128 stands for zero in the data rows.
Here are some points, each followed by its number:
[163 105 178 175  94 221  79 254  60 128 134 138] 0
[105 182  75 133  90  75 165 135 116  80 153 103] 1
[147 136 150 100 142 101 113 136 167 124 113 120] 2
[117  92 109 123 168 126  84  65 101 147 162 136] 3
[115 143 139 138 119 106 139 144 186 102  69 162] 4
[111 108 113 121 120 110 130  68 120 126 116 137] 5
[101 162  92 113 121 104 134 100 121  88 104 105] 6
[126  87 149 174 177 171 111 149  82 150 110 112] 7
[ 89  65 104 106 165  44 127  47 192  83 100 164] 8
[117 109 114 117 152 151 108  93 107 160 174 103] 9
[132  85 153 177 148 118 108 142 101 158 136 167] 10
[210 180  97  82 114 151 190 110 112 113 157 103] 11
[163 120 115  95 135 109 104  95 123 118 109 126] 12
[ 99  79 125 156 146  20 138  68 110  93 140 206] 13
[139  27 145 143 210 205   0 165 183 155  85 173] 14
[112 157 121 160  92 127 166 148 167 103  93 123] 15
[175 205 149  79 151 180 158 135  65 107 139 115] 16
[127  58  97 135 144 165  34  89 134 187 184 100] 17
[ 87 134  98 138 109  66 157  79 194 104 141 151] 18
[126 128 150 139 134 141 157 137  90 144 115 137] 19
[ 20  20 119 216 205 193 150  72 147 248 159  45] 20
[147  97 144  65 119 125  96  62 195 126  43 186] 21
[113 137  87 106  81 143 143  95 170 115 137 126] 22
[121  63 164 135 121 153  75 151 130 160 100 202] 23
[126  89  54  99 135 112 102  53 164 117 143 144] 24
[ 94  78 132 204 102 114 144 122 149 116 158 189] 25
[177 116 149 140 109 195  58 207  90 156 174 140] 26
[119 136 129 121 122 107 130 121 186  95 110 162] 27
[151 156 161  97 104 131 119 152 111 120 135 124] 28
[101 117 122  89 134  99 180  17 154 111 113 130] 29
[105 144 101 137  81 133 146 143 139 129 152 124] 30
[146  18 147  84 179 185   8   0  86 213 131 136] 31
[128 125 110  28  98  59 175  80 193  66 171 211] 32
[146 135  93  89 145 102 114  55 136 148 170 137] 33
[ 78 123  36 125 120 133 112  41 138 118 181  84] 34
[186 181  79 128 135 139  78 152  42 129 142  44] 35
[148 163 150  78  81 138  99 109 139 137 116 158] 36
[134 159 122 157 143 106  98 180 140 100 120 113] 37
[110  85  87  83  94 107  64  69 151 119 152 192] 38
[131 109 111 110 135  80 109 131 123  86 125 145] 39
[198 153 125  83 150  95 152 153  39  86 140 106] 40
[150 129  97  80  92 136  93  98 140 121 169 138] 41
[150 154 137  82  98 146 124 108 131 116 123 148] 42
[108  85 154 158 144 158  52 181 120 193 143 129] 43
[ 45 128 170 188 170  11 167 118 195  98  60 137] 44
[154 113 135 176 118 201  48 255 138 159 102 105] 45
[114 116 114 154 150 146 160 127 184 155 109 110] 46
[181 133 165  98 146  96  65 140  74  84 122 189] 47
[ 56 153 114 128 112  41 209 104 169 104 108 133] 48
[101  74 123  76 118 116 115  80 176 139 119 199] 49
[ 98  90 131 208 106 113 153 125 147 126 151 179] 50
[190 119 198 149 169 122  76 154  84 177  87 156] 51
[106 143  78 120  69 138 143 163 185  87 112 157] 52
[150  94 160 214 185 174   0 255  89 158 102  44] 53
[107 149 151 107  94  69 167 154 137  60 136 169] 54
[196 160 130 202 120 172 158 187  58 149 132 100] 55
[149 137 140  96 149  94 145 111 117 108 111 142] 56
[114  77  81  81 147 209  66  13 100 168 253 126] 57
[131 134 142 113 151 132 111 119 107 123 104 112] 58
[144 176  75 103  81 142 115 161 196 117 130 135] 59
[142 124 106 183 151 131  68 173  93 138 115 135] 60
[123 134 124 148 138 126 117 122 107 117 104 137] 61
[199 160 127 139 129 135 123 188  15  90 100 149] 62
[131 156 151 111 198  74 239  78  52 107  60 109] 63
[175 145 102  50 113 118  88  66 108  87 103 148] 64
[102 154 123 134 134 109 123 154 124  91  89 106] 65
[ 85  43 173 180 159 177  86 136  97 225 164 136] 66
[111 125 132 153 116 126 101 150 136 144 120 129] 67
[ 56 116   0 130 105 136 113   0 148 108 229  55] 68
[197  92 177  77 150 106  69 118  42 103 165 207] 69
[146  26 198 149 138 163  49 171 159 186 141 199] 70
[112 162 110 131 118 100 149 152 174 105  89 117] 71
[128 156 111 145 134 126 183 142 108  93 130 165] 72
[131  21 181 171 181 135  16 147 115 174 184 146] 73
[108 171 142  95  94 197 212 186 151 172 101 124] 74
[128 170 128 140 116 157 193  97  87 135 160 135] 75
[183 142 107 130 142 162 143 150  91 166 144  78] 76
[151 116  75  50 132 106 123   0 207 125  96 104] 77
[ 92 106  79 123 110 147  86 101 146 141 120 104] 78
[107 112 133 153 217  97 113 139  93 155  68  62] 79
[122 133 122 134 100 174 135 178 125 134 116 104] 80
[ 94  79 142 122 130  68 145 104 143 105 107 186] 81
[123  88 145 157 135 149  86 183 152 163 130 111] 82
[116 162  92 117 152 112 165  52  96 117 130  69] 83
[ 91 181  80 125 110 131 202 130 219 124 169 110] 84
[156 184 134  61  29 206 111 144 121 130 170 135] 85
[119 134 120  82  75  70 211  91 157  77 123 151] 86
[112 178 106  98 125 108 187 116 165 111 108 108] 87
[169 121 138 130 106  92 171 163 130  52 179 200] 88
[148 149 122 129 115  97 173 118 131  94 125 130] 89
[155 116 134 120 165 173  84 146 149 163 109 105] 90
[160 120 142  60 164 147  85 111  82 137  98 148] 91
[171 172 168 118  91 128 152 155 168 114 104 112] 92
[204 159 137 157 125 135 134 185  26  97  93 145] 93
[204 170 132 191 129 165 150 179  72 149 130 100] 94
[ 97 118  98  86 107 122 123  52 148 136 181 110] 95
[173 134 201 141 185 121 146 115  13 181 140 110] 96
[153 117 140 117 122 132 143 136 134 124 123 161] 97
[100 117 175 181 155 199  31 185  79 161  81  21] 98
[ 89 110  99 143 130 202 130 131 143 184 213 118] 99
[181 152 184 185 182 142  86 213 125 150  49 106] 100
[ 97 116  93 102  93  73 102  73 177  90 126 168] 101
[209 132 186 133 193 211 107 129   0 207 117  66] 102
[131 103 145 122 144 115 126 111 117 132 112 141] 103
[115 124 132 117 130 130 101 140 128 142 128 130] 104
[164 101 151 123 143 152  94 160 103 158 123 127] 105
[141 112 123 123 136 107 134 167 136  89 146 162] 106
[141 183  78  69 180 113 170  64 115 108 104 103] 107
[119 119  86 124 101 154 173 119 174 137 125 119] 108
[130 111 143 152 102 113 125 159 134 117 140 144] 109
[163 131 152 145 132 148 140 166 151 143  75 124] 110
[163 141  56  80 136  80  49 116  32 108 210 114] 111
[110  81 237 144 126 157 166 154  95 176 123 188] 112
[ 71 104 170 140 149 116 132 158 145 144 147 127] 113
[120 149 102 104 124 126 163  57 134 137 142 110] 114
[155 170 156 115 146 153 139 139  79 123 129 121] 115
[133 171  87 109  99 106 146 108 178  90 144 119] 116
[ 71 101  52 134 131 121 133  69 184 128 125 104] 117
[156 155 111  49 135 143 152  78 107 118 132 120] 118
[117 119 129 167 100 149  97 176 119 150 163 107] 119
[149 169 135 146 107  84 163 134 125  76  75 123] 120
[ 77 206 116 152 104  79 204 172 136  63 192 107] 121
[128 166 102 162 121 121 171 128 124 110 128 113] 122
[ 99  89 149 138 151 131  98 151 146 157 117 127] 123
[146 136 112 186 115 136 114 119 110 118 137  88] 124
[188 137 135 117 141 255   0 214 127 213 180  74] 125
[ 77  92  83  76 151  60 174  21 179  96 169 181] 126
[251 171 165 185 152 216  60 255  16 172  57 129] 127
[134 163  87 111  49 148 176 149 152 113 152 197] 128
[133 175 111  97  82 120 133 140 137  93 153 145] 129
[ 88 128  64 140 128 135 212   0 181 128 105 159] 130
[ 95 157 121 116 108  96 208 146 131 108 140 118] 131
[ 56 137 116 147 136  76 238  65 173 141  87 122] 132
[121 129 113  56 176 119 131 107  26 150 110 121] 133
[104  98 128 205 143 174 121 139 117 185 132 124] 134
[179 211 150 189  89  55 183 154 107   6  27 126] 135
[119 120 115 105 109 111 119  74 122 134 155 113] 136
[146 121 137 107 151 138 118  95  81 148 180 126] 137
[ 98  58 128  69 154  29 126  75 166 119 120 183] 138
[156 115 141 119 162 203  87 175  70 199  99  93] 139
[115 132 149 151 152 123 102 135  88 140 134 121] 140
[112 110  75 123 103 123 122  73 124 125 170 125] 141
[108 122 123 120 130 105 136 113 123 110 110 138] 142
[ 52   0 255 195 200 124 162  49 255 255 117 121] 143
[193  99 158  79  90  66 127 107 107 108 129 184] 144
[124  83 183 186 167  94 105 179  96 156  65 132] 145
[167  88 162 119 168 167 102 125 129 173 141 113] 146
[114 140 164 120  76 127 137 169 135 131 139 150] 147
[115 121 120 124 155 115 123  58  89 143 129  76] 148
[128 138 145 125 135 130 114 136 109 125 126 132] 149
[159 180 113 129 110 150 206  56  92 145 171  99] 150
[120  89  91 195 143 137 137 194 119 165 196  80] 151
[133 153 140 117  83  84 164 150 124  89 109 155] 152
[ 30  74 147 188 163  76 179  81 160 145 118 135] 153
[134 143 121 125 131  70  94 143 130  72 124 165] 154
[130 132  81 132  86  66 161 106 201  94 131 132] 155
[149 123 112 135 162  31 203  88 102  87 147 142] 156
[  0  64  64 182  66   2 165  18 178  82 244 165] 157
[110 144  91 113  94 149 114 135 130 139 158 108] 158
[122  62 138 163 140 156 101 164 170 184 134 140] 159
[153 159 111  80 147 126 111  96 107 131  98 105] 160
[191 172 139 147 118 167 120 179  94 150 101 103] 161
[ 88 183 140 133 216 134 132 113  99 130  49  53] 162
[ 85 142 106 147 116 106 158 143 164 118 151 113] 163
[109 112  89 105 126 123 110  87 155 136 136 126] 164
[ 65  75  85 111  90  63 170  44 202 116 175 182] 165
[110 160  90 147 140  82 190 161 143  74  79 124] 166
[ 98  90 171 153 142 135  84 182 158 173 125 123] 167
[ 94 123 148 173 114  84 201 118  90  98 120 146] 168
[112 148 135 130 111 120 126 158 133  97 100 131] 169
[123 132  99 119 175 105 118  66  99 112 127  96] 170
[130 138 132 129  98 176 125 182 122 125 122 105] 171
[118 115 121 102 103 135  99 116 147 132 145 143] 172
[193 128  73  48  87 108 158  66 151 116 129 149] 173
[185 146 115  94 122 154 153 134 101 130 125 146] 174
[158  70  82 132 134 170  40 169 139 166 154 126] 175
[141 109 178 196 148 142  94 191 117 158 155 113] 176
[140 124 137 198 122 186 116 176   0 162 156  87] 177
[131 135 163 104  96 162  93 119 124 153 107 106] 178
[106 142 103 118 115  88 140 117 175  92 119 146] 179
[174  76 154 174 140 158  89 165  96 186 156 147] 180
[123 196  98 130 125 136 168 133 106 105 148  83] 181
[134 109 142 138 146 105 145 118  93 129 128 143] 182
[133 123 134 117 137 129 121 109 106 137 154 125] 183
[162 157 162  60 164  52 172  99 105  71  88 162] 184
[134 144 148 151 171 115 129 131  50 125  92  86] 185
[ 97 165 128 160 151 109 197 153  89 123 120 107] 186
[105 117 137 254  97 142 140  98  59 136 255  71] 187
[137 123 125 133  97 120 134 111 152 130 100 149] 188
[111 131 140 135 123 116 109 156 170 131  97 113] 189
[164  80 148 166 123 192 134 138  81 190 222 169] 190
[139 128  90  79 132 131 104  94 116 129 114 128] 191
[109  79 121 123 132 156 115  65 153 176 132 136] 192
[157 110 115 135 141 154  66 165 124 162 168 108] 193
[ 88 158  87 182 132 173 156 133  69 132 160  92] 194
[178  57 168 154 189 148   0 214  90 212 147  64] 195
[113 112  51  98 101 145 111  30 129 136 177 111] 196
[156  90 145  28 244  70 125  19  85  96  92 194] 197
[100 175 120 165 112 124 180 144 190 125 101 135] 198
[ 94 131 180 202 112 135 160 214 176 107  46 145] 199
[120 118  85 125  98 152 177 114 167 132 127 119] 200
[156 123 149 151 174 110  96 167  67 124  51 141] 201
[142 107 150 104 182 161  97 115  90 176 115 133] 202
[134 113 146 152 145 109 139 128 148 139 145 118] 203
[137 193 115 131 133 131 173 129 113 111 100  72] 204
[152  86 144 132 163 152  26 142 133 144 116 156] 205
[113 185  52 191 124 255 124 245 129 189  51   0] 206
[159 159 156 136 106 147 144 158 154 112 112 113] 207
[103  66 156 144 181 160  79 191 147 203 122  85] 208
[121  53 148 142 136 135  95 143 181 179 115 146] 209
[113 117 119 147 178  95 139  72  89 137 138 123] 210
[ 86 152 111 119 124  73 202 110 159 108 125 128] 211
[125 174 168 141  98 139 155 134 106 106 123 127] 212
[201  39 163 168 203 176   0 255  79 231 169  60] 213
[104  67 143 183 192 196  77 180 161 186 141 107] 214
[125 131   0  99  88 173  82  25 156  85 248 102] 215
[ 72  74 156 117 162 113 117 102 149 172 122 132] 216
[ 88 162 133 134 118 104 104 163 117  87  81 103] 217
[198  67 172 163 173 255  34 255 139 206  55  66] 218
[173 131 173 143  48  50 134 194  71  82 126 235] 219
[141 142 143 141  65 117 131 139 143  99 139 154] 220
[140  98 169 236 170 111 148 177  74 100 113 191] 221
[141 106 133 140 123 143 100 169 179 158 146 122] 222
[130 182 159  98 162   0 159 155 167  35   0 132] 223
[189 178 143 118 120  75 153 189  75  53 120 143] 224
[145  88 120 119 108 122 110  98 142 142 102 189] 225
[158  94 146 120 150 195  61 149  66 206 127 131] 226
[106 109 170 118 128 105 142 139 144 123  82 175] 227
[146 141 206 124 164 167  92 174  54 150  75 115] 228
[ 67  75 139 117 157 153  17 117 237 189 228  95] 229
[103  98 116 145 131 119  93 156 188 139 111 121] 230
[ 96 131 110 126 121 106 148  93 177 109 166 134] 231
[115  92  50 102 139  87 103  37 163 118 134 139] 232
[129 180 115 189 119  98  69 231 158  62 114 102] 233
[131 152  82 112  85 104 139 120 135 105 172 111] 234
[174 163 133  86 162  99  82 117 114  86 141 128] 235
[149 177 147  56  23 204 124 137 123 130 169 148] 236
[112 135 129 105 117 112 143  76 121 125 112  98] 237
[144 154 113 158 100 157  52 160  50 121 102  59] 238
[105  93  88  65  70 149  66  77 176 136 187 164] 239
[133  93 114 138 166 142  74 108 105 148 133 154] 240
[ 88 140  85  69 145 173  88  45 146 151 246 103] 241
[ 12  83 185 163 250 145 131  92 136 180  52 119] 242
[119  67 187 188 181 150  33 185 126 178  61 139] 243
Which three points above are nearest to each new point by angle? Their numbers follow each, nearest first.
[141 145 103  92 141 128 125  97 123 128  97 101] 160 107 191
[ 55  31 171 113 182 111 114 110 133 202 143 161] 216 123 143
[179 164 178 166 177 138  94 191 107 140  94  92] 100 127 53
[117 131 140 145 155  66 127 169 123  83  82 149] 223 154 65
[145 123 134 124 114 103 154 145 133  84 151 170] 88 106 54
[128 128 137 196 136 121 170 169 130 122  66 110] 199 110 15
[178  86 153 165 144 144  89 169  96 175 149 148] 180 105 213
[179  87 165 100 145 103  84 125  69  93 152 203] 69 47 144
[140 100 119  71 116 164 137  51 128 175 191 131] 57 95 241
[131 143 100  93 110  92 118 134 160 106 140 119] 116 234 179
[100 147 144 167 139 120 112 135  93 121  96 125] 61 140 185
[153 179 175 145 149 174  71 195 173 132  74  80] 100 218 45
[155 192 128  64  98  72 116 142 159  75 118 126] 129 116 152
[177 146 109 129 153 151 132 137 107 165 142  98] 76 102 94
[133 118 158 155 154 111 140 135 136 138 147 128] 203 176 113
[ 63 132 110 180 120 135 181 167 183 159 141  75] 163 46 84
[135 127 164 104 151 135 162  81 100 145  97 124] 63 103 197
[110 145 116 146 152 169 155 136 156 169 108  93] 46 206 20
[ 49 232 139 188 180  74 255 192  63 100 105  44] 186 204 122
[127  88 106 130 175  89 121 106 131 105 124 128] 8 39 138
[136  87 162 171 143 121 109 138 103 160 142 163] 10 180 73
[137 140 112 134 132 135 133 116 144 143 114 117] 46 108 77
[ 84  72  74 134 169 163  73  31  82 199 219  81] 9 57 3
[164 110 145 109 112 102 131 116 123 119 139 163] 144 97 69
[138  44 103 141 147 174  23 108 133 193 172  82] 17 175 193
[114 214 174 158  65 142 184 163 128  99 122 141] 212 15 207
[125 134 142  81 136 123 167   7 124 117 112 154] 29 5 114
[149 167 120 129 111 153 176  88 101 127 156 117] 150 75 11
[134 103 120 149  93 125 113 100 152 124  92 157] 188 225 21
[120 128 133 165 141 134 113 114 108 123 118 124] 61 140 7
[123 119 134 111 138 124 106 141 131 136 110 137] 104 205 14
[ 54  59 125 190 180 169 143  98 144 223 143  75] 20 134 66
[114 153 162 221 116  84 144 195 168 113  66  90] 199 15 189
[100 122 150 162 111  90 207 126  96 100 116 154] 168 72 186
[129 127 118 103 149  98 115  86 148  81 108 153] 8 101 197
[110 162 130 189  86  94 160 160 141  64 161 148] 121 220 54
[195 140 115 130  72  99 126 178 165  72 170 224] 88 220 106
[186  31 108  94 123 153  88 124  29 132 211 190] 69 190 137
[151 156 140 118 133 126 137 177 130 125  88 159] 110 100 224
[154 104 160  97 156 192  98 100 144 200 151 118] 146 202 31
[158 100 143 136 144 176  99 180 143 157  95 112] 218 45 90
[127  96 124 136 159 134  74 103 124 135 125 156] 240 205 31
[122 114 133 119 161  97 125 103 124 116 113 147] 197 103 138
[125 134 105 171 146 123 105 131  58 135 101 136] 61 60 185
[ 96  97 156 191 106 112 113 205 154 121 132 168] 109 67 199
[129  65 199  73 203  45  54  82  84 129 105 120] 103 197 58
[128 135 156 103  94 127 133 171 133 130 139 127] 147 28 236
[149 126 136  89 155 136 101 123  91 136 108 127] 91 58 202
[154  83 163  76  68 158  83 149 169 135 163 169] 172 239 70
[198 138  75  65  81 126 161  76 158 105 111 136] 173 77 64
[121 123 105 138 103  82 137 118 178 103 126 135] 155 179 18
[121 147 131 112 121 173 177 159 146 131 111 121] 74 80 171
[ 73  83 176 149 162  94 128 155 158 136 137 122] 113 123 216
[153 125  95  66  93 136  91  93 152 127 167 137] 41 239 172
[146 144 122 126 129  68  96 147 117  77 128 144] 154 39 224
[135 135 118 103 118 170 121 115 144 110 125 165] 42 236 36
[ 84 137 185 138 136 102 211  76 125 151 103 143] 132 168 153
[184  71 173 180 155 148  92 175  99 198 132 161] 180 10 105
[147 151 137 114 135  83 140 143 106  80 119 154] 224 184 154
[137 143 114  63 177 138 126 112  49 144 104 108] 133 160 91
[126 137 106 123  90 133 139 136 139 123 154 133] 30 128 234
[122 120 133 140 134 125 105 107 148 126 148 101] 229 17 68
[145 151  58 125  97 243 148  86 130 226 255  22] 99 158 9
[166 123 146 129  82  88 118 168  91 104 122 177] 219 144 224
[132 167 125 111 132 108 123 151 114 121 139 130] 224 129 28
[ 87 125  84 147 122 190 151 125 166 167 178 126] 99 108 200
[162 149 138 109 134 157 123 121  82 140  94  96] 102 115 58
[ 89 124 150 177 100  85 217 114  95  91 121 154] 168 131 48
[ 55 141 221 255 118 164 204 255 203  78   0 137] 199 15 4
[  4 150  75 117  75 113 137 117 211  35 206 163] 231 163 179
[207 159 184  87 148  58  87 162  81  85  68 154] 47 224 184
[ 37  49  96 160 106  54 128  86 166 121 100 209] 81 165 13
[171 233 101  53 121 133 154 152 118  70  66  87] 204 16 160
[167 164  85 123 132 142  94 142  89 126 139  82] 35 238 76
[ 58 147 123 151  84  40 172  57 249  88 152 145] 18 231 179
[109 107 131 151  94 146  99 165 159 176 188  97] 119 222 99
[ 93 120 142 172  78 161 152 147 174 135 163 121] 30 163 50
[ 73  99 103 151 106  79 136  87 156 100 181 147] 157 165 231
[140  95 175 177 179 128 134 136 135 171 164 117] 203 176 66
[ 88 162 100 119 127 140 178 116 167 128 154 110] 84 163 87
[114 145 103  88 120 126 181  45 134 138 145  96] 114 29 237
[135 121 103 116 141 156 106  87  95 129 178 139] 57 137 183
[135 109 136 116 114 118  92 133 119 116 106 144] 47 23 205
[130 139  81 119  59 129 147  91 158 117 136 150] 22 128 116
[140 138 137  97 174 156 133  97 115 162 100 146] 202 91 197
[104 134 151 155 156 104 114 143  87 135 122 109] 140 185 79
[158 105 142 107 132 113 100 113 102 115 144 164] 69 47 144
[ 66  49 229 165 174 180  93 128 111 233 132 125] 66 123 208
[100  79 178 115 119 109 198  83  48 135 154 191] 182 168 112
[151 119 160 137 168 136 119 138 133 149 158 134] 146 180 73
[ 96 125 187 136  96  65 128 175 131 121  93 142] 227 169 199
[137 169 157 127 117 159 155 111 144 164  91  54] 204 178 206
[130 156 116 155  49 163 181 193 161 139 155 124] 30 80 128
[ 70  96 175 156 131 103 126 144 142 133 154 143] 113 153 25
[143 116 161 158  99 109 124 197 135 141  75 159] 199 110 145
[193 104 101 113  19  89  19 121 116  85 255 170] 41 111 239
[122 147  87 116  65 143 147 159 170  93 131 153] 52 128 59
[127 162  98 149 129 226 132 187 125 173  91  63] 206 80 171
[145  99 140 104 153 113  91 127 135 134 132 133] 205 73 14
[184  84 176 114 161 182  47 189  75 196 131 120] 105 226 213
[102 154 127 163 169 139 217 146 107 161  94  99] 186 19 63
[127 132 135 165 166 102  94 139  63 122 129 106] 140 185 60
[145 162 119 134 169 108 178 120  80 130  57 109] 63 185 162
[145 144 156 167 113 192  88 204  62 117 140 117] 0 26 177
[191 177 202  90 169 128 119 154  78 118 107 114] 115 228 149
[156 111 133 110 107 121 142 145 123 125 127 162] 97 144 219
[103 103 105 114 141 127  48 105 215 114  97 110] 230 78 164
[ 38 135  91 135 135 100 203  42 171 123 126  98] 132 130 211
[129 125 127 155 146 130 114 124 109 119 108 119] 61 185 201
[178 102 104  56 154 106  82  68 114 112 124 135] 12 64 191
[ 95  96 177 156 166 148  55 189 110 207 154 116] 43 208 167
[114 171 163 100 150  94 154 114 139  83  60 128] 223 184 120
[121 102  86 183 131 140 149 171 117 160 195  90] 151 119 187
[ 64  94 147 164 154 102 154  90 147 134 128 122] 153 143 216
[129 109 121  94 122 156 120  91 114 147 145 132] 57 31 9
[125 151 185 191 139 173 210 167  65 169 163 113] 19 55 177
[122 119  84  42 112  77 209 121 170  48  82 147] 86 32 179
[124  95 114  98 135  64 100 120 121  81 132 148] 39 154 138
[101 129 114 146 170 133 209 156 119 138  91 109] 186 166 63
[150 124 157 133 150 143 129 122 125 144 155 130] 146 190 137
[183 219 145  64 163  42 185 139 181  21  67 105] 223 184 120
[139 147 125 103 119 100 113 142 141 102 128 129] 154 129 235
[122 140 101 130 147 130 154  78  93 118 141  88] 83 148 170
[142 167 150  79 147 150 122 116 117 127 173 121] 16 118 137
[ 96 177 151 157 168 112 162 155 118 104 119 110] 186 65 121
[149 135 111 130 137  67 177  96  93 101 145 136] 156 89 63
[ 94 174 124 135 122 104 170 147 125  99 149 111] 121 131 1
[202 134 100  97  97  77 172  95 140 107 112 177] 173 144 89
[ 75 110 130 130 104 120 113 153 185 118 139 117] 230 189 163
[128 139 113 126 113 122 135 126 132 124 148 126] 234 30 1
[165 150 125  65 131 176  84 123  83 140 134 134] 91 16 226
[138 144 131 142 106 145 171 145 149 146 123 137] 74 198 15
[136 107 135 143 125 140 100 174 171 158 132 135] 222 82 159
[113 133 120 132 146 124 137  75  89 144 113 100] 148 83 170
[128 133 130 193 132  82 142 167  76 106 155 150] 221 168 219
[134 126 138 135  86 127 134 130 140 109 133 152] 220 128 147
[139 131 103 103 113 149  94 107 132 146 164 127] 41 57 241
[192 113 151 147  86 208  24 232  60 152 191 149] 26 0 125
[109  96 130 123 125 152 112  65 134 173 137 133] 192 31 57
[131 117 145 163 157 138  65 197 105 152 116  98] 53 195 213
[ 30 154  70 158 115  87 204 149 211 107 189  84] 163 84 121
[124 132 164 114 154 148 103 104  97 133  72 121] 58 228 91
[144 122 143 111 122 127 168 107  86  99 204 177] 88 137 75
[152 151 178 121  84  76 208 162 107  58  92 215] 152 54 219
[115 100 131 177 149 162 122 130 117 177 140 113] 134 66 20
[ 71 109  91 134 170 100 138  80 134 118 115 111] 117 170 153
[182 255  58  78  97 162 137 218 123  49  31  24] 204 65 181
[134 158 124 128 136  57 107 159 118  67 122 158] 154 39 224
[170 218  74 105  97 151 163 170 133  84  68  72] 204 181 207
[119 137 147 139 128 133 138 138 106 111 137 127] 212 186 115
[160 171 149  90 137  89 161 128  64  96 168 133] 40 224 16
[157  52 165 111 151 104  29 130 107 147  92 162] 205 23 73
[ 76 131  81 122  73 140 132 104 216 108 124 126] 22 52 108
[135  91 132 158  93 118 118 168 153 126 157 156] 109 25 50
[128 154 150 125 109 177 109 180 110 135 160  97] 171 26 125
[ 49 123 140 148 164 121 139 117 106 143 121  97] 242 153 20
[121 121 106  61 101  89 155 102 166  84 169 195] 32 126 86
[151 151 171 126  88  82 194 166 121  68  93 210] 152 54 219
[154 177 125  60 148 110 120 166 125  92 151 121] 235 40 28
[122 130  93 145 126 111 157 126 127  95 120 136] 166 72 122
[120 104  96 116 110 115  97  99 146 123 142 161] 38 239 24
[ 89 154 110 176 138 177 147 139  78 128 164  86] 194 177 187
[167  94 104  62 214  68  90   0  86 139 112 174] 197 12 33
[150 172 115 118 111 158 186  73 103 135 174 103] 150 75 11
[112 109 179 128 126 142 150 138 109 148 118 179] 112 19 227
[ 94 101 195 101 136 108 139 110 166 114  76 202] 227 81 21
[102 138 115 170 149 183 125 156 146 174 147  52] 206 214 151
[106 138 100 118  67 120 123 168 184  82 161 183] 52 128 129
[125 166  86 163 116 109 175 125 120 115 137 106] 122 1 181
[174 218  84  63  49  74 212 230 255  20   0 155] 71 4 52
[196  33 156 189 141 255 157 150  48 249 255 164] 190 180 66
[ 91 255  63  58  88  81 255 128 255  46  80  59] 87 71 116
[205 118 167 144  88 222  17 248  60 183 197 130] 26 0 125
[198 128 139 129 120 255   0 193 126 215 163  67] 125 193 26
[187  67 175 185 156 156  76 177  92 186 148 152] 180 105 213
[123 175  56 116 146 130 190  42 107 129 145  65] 83 114 107
[111 137 103 117  91 133 134 139 128 121 166 141] 30 128 158
[140 174  74  63 106 164 117 173 121 130 171  55] 158 35 85
[163 121 196 132 167 130 141 113  26 158 142 121] 96 102 182
[157  68 163 164 127 205 141 131  76 212 242 169] 190 180 66
[134 129 129 171 115 158 133 159  70 147 145 106] 177 55 94
[106 135 171 115 177 176  89 101  78 139  43 125] 58 228 202
[162 114 111 120  75 107  79 125 123  97 195 152] 41 111 239
[217 177 122  89  88 135 157 114  80 105 170 213] 174 42 11
[ 97 112 151 138 161 128 130 122 114 140 127 104] 242 79 20
[105  81 143 163 141 123  99 121 151 117 142 190] 25 50 23
[151 141 125 105 143 112  99 126 118  95 133 128] 235 47 64
[166 128 148 101 145  93 139  99  46  71 123 128] 40 56 184
[139  84 147 121 156 160  30 142 139 155 118 150] 205 14 70
[132 135 128 138  79  92 211 153 142  77  84 174] 152 54 89
[127 115 155 167 137 142 103 164 121 152 144 125] 176 43 82
[ 72 126 105 136  95  72 150  58 209 106 152 155] 18 231 165
[150 151 142 118 136  79 138 150  84  78 116 175] 224 219 184
[116 123 118 172 184 212 108 199 141 186 149  72] 214 208 206
[145 134 125 176 123 126 111 127 114 119 118 104] 124 238 60
[145 115 160  84 185  74  80 108  67 108 166 168] 69 47 197
[ 27  93 169 150 218 140 136 102 141 167  67 122] 242 216 153
[129 130 140 108 138 122 146  82 115 126 125 133] 29 197 237
[127  93 152 151 160 138  89 163 125 144  90 138] 243 145 14
[140 130 166 190 125 132 176 157  87 123 121 160] 221 19 168
[137 137 132 111 144 144 122 114 127 150 113 129] 202 91 160
[ 99 149  95 107 112 136 157 109 161 105 123 147] 22 179 116
[ 87  30 184 189 157 175  92 131  88 216 152 127] 66 134 43
[ 68 116 101 139  92  60 157  63 217 109 146 153] 18 165 231
[115  79 140 138 154  99 120  82 142 108 133 140] 8 13 138
[128 136 145 115 178  87 207  96  70 113  66 124] 63 184 56
[153 160 181 121  85  71 197 164 117  62  79 212] 152 54 219
[128 117 146 153 146 110 140 124 134 138 142 120] 203 143 153
[107 117 168 145 145 157 161 135  65 182 121 152] 19 112 96
[140  45 139  98 145 171  45  11 105 178 144 133] 31 3 192
[127 165 133 112 106 103  93 111 176  97 137 110] 116 179 2
[120 165  81  88 113 102 159  63 176  76 116 121] 116 179 87
[115 133 135 150 128  96 144 145 183  90  71 151] 4 27 71
[156 100 170  83 158 209  85  85 158 196 139 114] 146 31 90
[153 140 173 150 161 136 102 157 118 137 108 115] 100 228 51
[ 96  93 199  96 134 104 134 120 159 124  65 210] 227 81 21
[ 90 118  94 161 133 181 150 155 156 169 200 132] 99 151 134
[ 74 115  75  48  97 110 123   0 146 144 218 103] 95 136 196
[132 163 121 146  99 143 184  90  57 125 158 127] 75 150 194
[114 164 139 142 152  71 152 152 111 113 124 110] 186 166 121
[136  55 128  45 184 130   0  24 133 180 144  98] 31 3 17
[108 137 129 135 131 125 151 133 140 121 111 137] 198 15 166
[145 150 113 123 160  95  89 116 136 110  33 125] 223 201 61
[ 60 138 105 123 118  87 174  60 214  87 196 158] 231 18 165
[131  91 144 109 140 119 126 114 126 132 108 145] 103 197 138
[185 138 155 203 205 131 140 157 107 157  80  81] 100 79 185
